Here are some points:
[ 2.   0.9 -0.3  1.4  0.9 -1.1  1.9 -0.2]
[-0.1 -0.2 -0.2 -0.2 -0.2 -0.4 -0.5  0. ]
[-0.5 -0.5  1.2  0.3 -0.6  2.7 -0.7  0. ]
[-0.7 -0.7  1.5  2.  -0.5  2.3 -3.5 -0.4]
[-1.2 -1.7  0.7 -0.4  0.  -0.8 -0.5  0. ]
[-0.4  0.  -0.2 -0.8 -0.2  0.4  1.1 -0.2]
[-1.9 -1.3  0.1 -1.7  2.2 -0.7 -1.7  2. ]
[-0.1 -0.3  1.5  0.4 -0.1  1.8  0.6 -1.4]
[ 1.   2.2 -0.7  1.1 -0.6 -0.8  0.  -0.4]
[ 0.6 -0.8  0.4 -0.2  0.8  1.6 -0.5 -0.7]
[ 0.2 -0.2  1.7  0.2 -0.4  2.   0.3 -0.8]
[-1.9 -0.9  0.3  0.6  0.9  1.4 -1.7  0.7]
[-1.1 -0.8  0.5  5.2 -1.7  2.3 -0.9 -0.5]
[-0.2  0.   2.4 -0.2  0.1  1.3  0.4 -1. ]
[ 0.2 -1.   1.8 -0.1  0.   2.   0.5 -0.9]
[-0.2 -2.2 -0.3 -1.   0.9 -0.3 -1.5  0.4]
[-0.4 -0.4  0.9  0.1  0.4  0.1 -0.9 -0.4]
[-3.6 -0.9  1.7  0.   0.9  0.2 -0.4  0.2]
[-0.1  0.3 -0.3  0.2 -1.3 -0.5  0.5 -0.7]
[ 2.   1.6 -1.1 -0.4 -0.4 -2.3  2.2 -0.6]
[-1.1 -0.2 -1.1 -0.4  0.  -1.7  0.   0.2]
[-1.8  0.3  0.4 -0.7 -0.2  0.2 -0.2  0.5]
[ 0.7 -2.  -1.7 -0.1 -0.1 -3.2  0.5  0. ]
[ 0.3 -0.8 -0.8 -0.1 -0.2 -1.2  0.2  1.6]
[-0.8 -0.3  0.  -0.6  0.7  0.2 -0.1  0.2]
Here are 10 more points, each followed by its number:
[ 2.9  1.7 -1.9 -0.1  0.2  1.1  1.4 -1.5] 0
[-0.1 -1.5 -0.9 -0.1 -0.1 -0.4 -1.   0.7] 1
[-1.8  1.2  0.   0.7 -1.5 -0.3 -0.1  0.1] 2
[ 1.8  2.2 -1.6  0.7  0.2 -1.4  1.8 -0.9] 3
[ 1.   1.3 -0.2 -0.4  0.   0.1  1.  -0.2] 4
[-0.9 -0.7 -0.6 -1.7  0.8 -0.4 -2.1  1.3] 5
[ 2.6  2.6  0.9  1.3 -0.6  1.7  0.3 -0.6] 6
[-1.5 -0.4  0.9  0.5  0.3  0.8 -1.   0.8] 7
[-0.3 -0.6 -0.4  1.   1.4  0.3 -0.2  2.4] 8
[ 1.6  0.7  0.2  0.4 -0.5  1.5  1.  -1.9] 9
Which of these numbered points is nearest to each point below, looking only along the 2 directions in which the first points spread most? Its number follows each.
[-1.1 -1.7  0.7  0.   0.   2.3 -0.3  1.1] > 7
[-3.  -1.9  1.8  0.4  0.7  2.9 -0.3  0.4] > 7
[ 2.7  3.  -4.6 -0.5  0.3 -2.1  0.2 -2.1] > 3
[-1.3 -0.9  0.1 -0.2  0.  -1.8 -1.3  0.1] > 1
[ 1.4  1.5  0.5  1.   1.2  1.1  0.8 -1.1] > 9
[-1.2 -1.2  0.9  0.4 -0.2  1.3 -0.7  0.6] > 7
[ 0.  -0.1 -0.2 -0.3 -0.8  0.7  0.3  0.3] > 2
[ 1.9  1.6 -1.4  0.3  0.3 -2.   2.5 -0.9] > 3
[-0.9 -1.   0.7  0.6  0.2 -0.7 -0.4  0.7] > 8
[ 1.   0.7 -0.6  0.6 -1.7 -0.7  0.   0.6] > 4
[-2.2 -0.3  0.5 -0.8 -0.1  2.  -0.8 -0.1] > 7
[-0.7 -2.1  1.   0.   0.9  1.  -1.1 -0.1] > 7
[ 0.3  0.7 -0.9 -0.2  1.  -0.9 -0.8  1.1] > 1
[ 1.6  0.8 -0.6  0.5 -1.3  0.3 -0.1 -1.6] > 9
[0.2 0.1 0.3 0.7 1.1 0.6 0.3 0.4] > 2
[ 1.5  0.9  0.   0.2  0.3 -0.3  0.3 -1.1] > 4
[ 0.5 -0.8  0.8 -0.6 -0.5  1.4  0.8 -0.8] > 2
[ 1.7  0.1  0.  -0.3  0.  -0.3  0.5 -0.3] > 4
